In the rows, zero is written as 128.
A single turn carries every row of the set below to another of its rows. Some are shown first; where does it send the rows asked next?
k_979: [125 113 178 110 136 142 127 123 130 123 148  82 156 101 149 144 126 125
 125 126 161 139]
k_242: [135 169 123 156 132 106 161  86 141 125 139  93 112 126 147 112 121 134
 141 123 120 132]
k_843: [128  91 163 194 119 144  97  72 147 138 134 118 153 136 158 125 132 118
 133 130 140 144]
k_671: [120 115 132 190 133 166  72  77 129 142 111 127 114  99 137 131 136 132
 133 121 147 134]
k_163: [125 161 110 161 132 114 172  96 138 124 131 103 107 119 149 128 112 123
 128 124 124 132]
k_101: [137 129 155 130 126 159 159 135 106 151 120  94 117 141 148 110 129 124
 140 118 171 147]
k_891: [126 130  78 167 127 137  87  93 128 137 122 104 162 101 143 105 119 130
 155 111 122 130]
k_129: [123 111 179 110 136 143 130 120 127 126 149  84 156  97 148 138 127 127
 124 127 160 143]
k_90: [123 161 117 157 143 118 171  89 129 134 132 107 107 114 147 115 117 131
 132 121 120 134]
k_774: [118 108 172 113 134 145 135 126 128 120 145  84 153  98 149 151 123 120
 120 124 162 141]
k_438: [123 127  76 169 125 141  89  96 126 132 119 108 160 103 145 109 118 127
 155 111 121 129]
k_879: [125 110 174 112 132 142 131 124 133 117 148  81 154 104 148 145 123 122
 123 126 161 138]
k_768: [136 119 129 191 121 151  60  89 151 120 116 119 115 111 139 144 134 129
 138 118 149 124]
k_792: [108 172 119 103 146 173 134 101 141 142 104 120 128 111 145 121 143 111
 130 119 157 140]
k_985: [133 181 127  99 138 150 117  99 162 127 116 103 135 124 146 114 153 117
 145 120 159 134]
k_304: [155 136 159 129 115 143 147 135 123 136 126  83 125 153 150 107 137 127
 145 119 173 140]
k_667: [127 176 115 102 133 155 124 113 166 116 108 111 132 128 145 133 143 103
 137 120 161 130]
k_403: [125 129  77 168 126 139  87  96 130 133 120 108 160 102 142 111 118 128
 157 110 121 129]
k_157: [150 134 148 133 113 144 155 144 124 133 121  85 122 154 149 122 128 117
 142 119 177 137]
k_370: [118 108 175 110 137 146 130 121 125 126 147  83 155  99 147 142 125 125
 121 125 158 141]
k_510: [119  86 154 197 119 147 104  76 144 140 134 122 153 133 156 134 127 115
 125 130 139 145]
k_350: [114 169 110 111 138 165 132 114 156 129 102 123 129 119 144 136 136 101
 127 120 160 134]
k_20: [147 134 159 125 124 150 154 131 111 151 124  86 118 148 149 101 137 129
 148 119 172 146]
k_150: [130 167 123 153 139 113 168  82 133 136 139 100 106 119 149 107 123 135
 139 123 124 134]
k_934: [139 126 147 136 119 156 162 146 113 140 116  93 119 148 150 122 125 117
 138 117 175 143]
k_908: [120 175 129  98 148 163 123  91 147 145 113 114 132 111 144 110 154 121
 138 120 158 142]
k_76: [124 113 125 195 124 161  74  89 138 131 110 129 113 106 141 144 131 122
 133 118 151 128]
k_277: [135 165 114 158 130 107 164  92 144 120 135  98 109 126 147 121 117 125
 136 120 125 128]
k_831: [130 121 140 183 131 158  60  69 133 140 119 121 117 101 140 120 146 142
 141 121 150 131]
k_385: [129 128  79 167 125 137  88  94 129 133 119 107 162 103 143 111 118 129
 160 111 122 129]
k_340: [119  89 158 197 121 149 103  71 140 145 134 123 152 131 155 129 131 122
 125 130 140 147]
k_727: [123  91 162 193 120 145 100  69 142 144 138 121 154 132 157 123 133 122
 131 127 138 146]
k_730: [125 128  77 166 127 139  87  93 124 136 121 108 161 100 143 104 119 131
 158 110 120 132]
k_95: [141 119 137 187 124 150  56  76 151 128 122 115 119 113 140 127 145 136
 144 119 150 126]
k_10: [127  91 159 199 115 142 101  77 147 136 133 120 155 138 159 135 127 116
 130 130 140 143]

k_163 moves to k_277
k_774 moves to k_879
k_340 moves to k_510
Now these:
k_792 moves to k_350
k_934 moves to k_157
k_768 moves to k_95

A single turn carries every row of the set below to another of its rows. Some are shown first; where does it send the rows asked next?
k_390: [132 113 129 159  97 150 144 134 135 164 121 124 112 119]
k_553: [124 138 110 154 124 128 184 125 162 127 117 121 123 127]
k_617: [143 126 166 135 131 149 145  93 122 103  94 149 121 117]
k_603: [123 132  90 138 128 122 138 154 139 111 134 141 128 166]
k_461: [138 102 109 155 108 146 127 121 121 165 104 121 130 115]
k_895: [108 141 160 118 116 115 122 132 128 103 125 163 119 153]
k_67: [120 133 170 114 115 120  98 106 115 129 107 139 134 125]
k_260: [136 133 120 132 133 111 129 160 140 111 147 127 141 170]
k_100: [112 124 158 137 112 132 136 126 131 108 134 169 115 155]
k_892: [155 132 141 120 157 123 168 129 122 104 118 152 150 145]
k_735: [103 135 129 129 130 119 123 128 133 100 122 168 119 163]
k_559: [122 146 118 120 117 113 135 157 138 102 147 138 128 160]
k_331: [142 110 150 142 129 137 101 119 108 154  87 133 137 129]
k_490: [161 141 120 149 140 141 155 140 144 142  96  93 126 119]
k_445: [119 142 114 137 132 129 185 113 153 149 106 134 127 114]
k_676: [154 157 124 107 149 145 126  98 121 124  93 118 130 104]
k_468: [132 146 105 113 148 102 163 104 147 120 124 124 161 131]
k_115: [127 131  85 131  98 126 140 143 141 127 149 113 128 130]
k_281: [153 142 132 130 133 148 124  90 129 125  89 101 128 100]
k_47: [143 111 113 147  92 139 140 137 124 160 126 111 128 111]
k_911: [117 134  90 136 104 123 127 117 152 135 148 107 134 131]
k_222: [149 116 153 132 110 131 110 128 109 159 105 112 139 111]
k_887: [147 136 159 127 153 118 148 121 130  86 111 140 148 152]
k_855: [156 149 128 133 153 140 159 143 133 155  88 118 124 119]
k_106: [116 131 153 124 135 121  93 105 118 119  98 151 135 146]
k_779: [121 146 113 126 140 104 158 106 160  94 127 124 150 143]
k_41: [118 135 151 117 117 130  88  90 121 118 122 132 131 129]
k_262: [132 119  71 144 114 130 134 135 138 139 129 113 135 135]
k_739: [161 123 154 137 129 138  99 139 112 152 109 109 135 133]
k_937: [140 135 143 116 137 150 159  93 118 105 106 162 121 115]

k_911 moves to k_260
k_779 moves to k_887
Now these:
k_603 moves to k_735
k_445 moves to k_468
k_222 moves to k_47

A single turn carries every row of the set below to another of its rows. Some are shown first; where does it send the rows asked next?
k_631: [145 146 140 117  82 137 123 132 121 103 135 101 107 138  99 109]
k_465: [124 146 102 114 117 152 164 125 124 107 160 115  86 150 119 135]
k_186: [115 105 133 103 124 105 121 149 156 155 129 144 105 126 139 146]
k_581: [135 148 108  90 105 152 140 133 133 133 149 120  83 135 114 152]
k_777: [ 84 125 102 104 124 136 149 127 131 119 156 133 141 124 162 142]
k_512: [128 157 138 117 101  75 124 153 146 137 127  96 141 120 120 141]
k_668: [ 75 113 103 137 126 130 161 112 125 105 111  93 131 131 117 132]
k_166: [116 114 139 118 129 118 124 111 131 108 105 104 160 114 145 172]
k_475: [129 132 159 149 119 124 158 157 116 102 109 103 143 104 123 128]
k_562: [126 131 139 123 142  99 147 125 140 118 108 107 142 115 142 188]
k_381: [163 153 147 138  98 106 140 138 118 127 113 116 102 135 111 119]
k_443: [142 149 107 147 110 122 162 124 104 101 121  79 114 137 114 130]
k_502: [130 142 121 130 108 140 156 124 120  91 146 101  93 149 106 104]
k_798: [ 81 111 110 140 136 123 167 113 129 102 115  92 129 127 113 133]
k_844: [122 134 152 148 115 130 157 158 113 106  97  98 137 107 116 134]
k_183: [126 162 141 120  97  78 129 164 141 138 120 100 137 123 122 142]
k_587: [147 164 126  99  95 119 113 129 144 144 140 135 117 141 129 123]
k_816: [111  96 141 126 129 108 115 113 144 101 120 114 157 131 152 140]
k_563: [ 83 119 102 107 124 138 142 135 132 123 149 137 138 133 165 136]
k_102: [119 129  90 102 121 154 120 111 158 140 138 126 102 146 126 133]
k_632: [116 116 138 135 139  85 133 124 157 105 138 123 149 146 158 136]
k_992: [145 153 128  93  85 141 115 134 131 130 136 107  97 130 102 137]
k_197: [128 124  89 129 126 173 157 121 119 107 135 106 114 136 134 135]
k_680: [129 134 142 136 149  85 155 135 153 114 131 125 136 132 153 170]
k_570: [110 115 128 106 120 100 124 157 157 158 131 142 101 137 139 141]

k_668 moves to k_570
k_992 moves to k_502
Now these:
k_443 moves to k_102
k_777 moves to k_512
k_680 moves to k_166

A single turn carries every row of the set below to another of its rows. Some are shown first; where does it send the rows asked next?
k_592: [136 153 137 157 168 146 105  95 129 118 151 159 112 141 112 157 140 136
 108 152]
k_75: [113 151  80 126 121 182 103 146 121 117 126 107 121 152 165 185 129 140
 101 147]
k_326: [103 147  91 134 118 173 102 141 125 117 116 105 124 150 166 187 124 147
  94 140]
k_675: [108 171 114 157 154 174 114 154 159 107 157  80 111 167 133 131 115  99
 147 138]
k_78: [ 93 170 104 172 155 158 118 139 154 121 156  90 138 158 156 118 104  91
 150 158]
k_451: [ 88 177 104 122 148 166 125 147 133 125 132 134 120 149 181 157 127 134
  66 146]
k_580: [ 97 153  94 142 126 179 114 162 121 121 116 123 126 153 181 154 115 127
  84 143]
k_903: [129 149 139 155 152 132  92  82 125 129 147 133 116 132 132 186 126 136
 115 178]
k_743: [148 146  96 158 130 158 105 105 132 137 124 107 108 159 138 165  98  92
 143 168]
k_747: [120 128 128 153 165 137 104  90 126 125 142 128 122 124 114 167 142 150
 111 166]
k_919: [ 80 173 146 163 181 132 107 124 150 117 168 122 139 128 148 126 128 125
 118 176]
k_503: [101 179 120 160 153 161 123 146 149 129 153  89 113 165 171 128  99  78
 135 165]
k_923: [ 95 162  98 158 167 167 140 142 149 130 151  83 119 166 153 114 114  90
 136 148]
k_432: [107 168  94 114 142 170 110 124 127 120 138 124 116 146 163 191 143 154
  82 151]
k_28: [ 97 174 153 172 183 140 109 117 131 104 175 106 119 133 175 127 131 135
 103 156]
k_430: [119 149 121 153 170 128  94  79 144 128 141 143 123 132 122 164 131 137
 122 180]
k_724: [141 125  81 158 147 163 120 107 131 137 118 112 110 155 121 149 116 105
 137 155]
k_883: [159 147  86 155 150 157 103 100 140 120 118  93  91 150 144 148 104 112
 133 161]
k_440: [ 81 182 164 156 175 136 108 123 141 120 177 112 123 141 164 148 127 122
 110 172]
k_301: [ 75 164 147 153 186 142 123 128 144 117 176 100 133 133 145 135 142 134
 107 157]
k_337: [ 89 165 161 168 174 153 102 146 139 103 173 122 120 147 137 130 137 129
 117 147]
k_598: [ 95 170  98 114 141 161 113 125 139 120 129 117 119 146 166 190 134 154
  76 144]
k_796: [155 160  89 145 145 168 117 103 147 122 135 116 103 165 109 158 117 102
 137 141]
k_851: [131 144  79 164 146 154 105  93 146 133 127 110 119 161 130 154 106 103
 155 164]
k_194: [ 92 175 106 121 152 174 119 152 124 122 143 139 117 149 182 159 141 138
  72 156]
k_210: [ 98 157  92 136 131 187 111 171 117 118 131 120 123 153 182 154 125 126
  91 153]
k_907: [146 153 128 157 169 135 101  79 125 113 146 126 110 119 140 159 128 145
 102 166]
k_122: [110 167 109 170 165 165 113 137 146 112 147  74  99 165 178 116 108 100
 136 149]

k_210 moves to k_194
k_851 moves to k_78
k_724 moves to k_923
Now these:
k_451 moves to k_598
k_122 moves to k_28
k_592 moves to k_796
k_903 moves to k_743

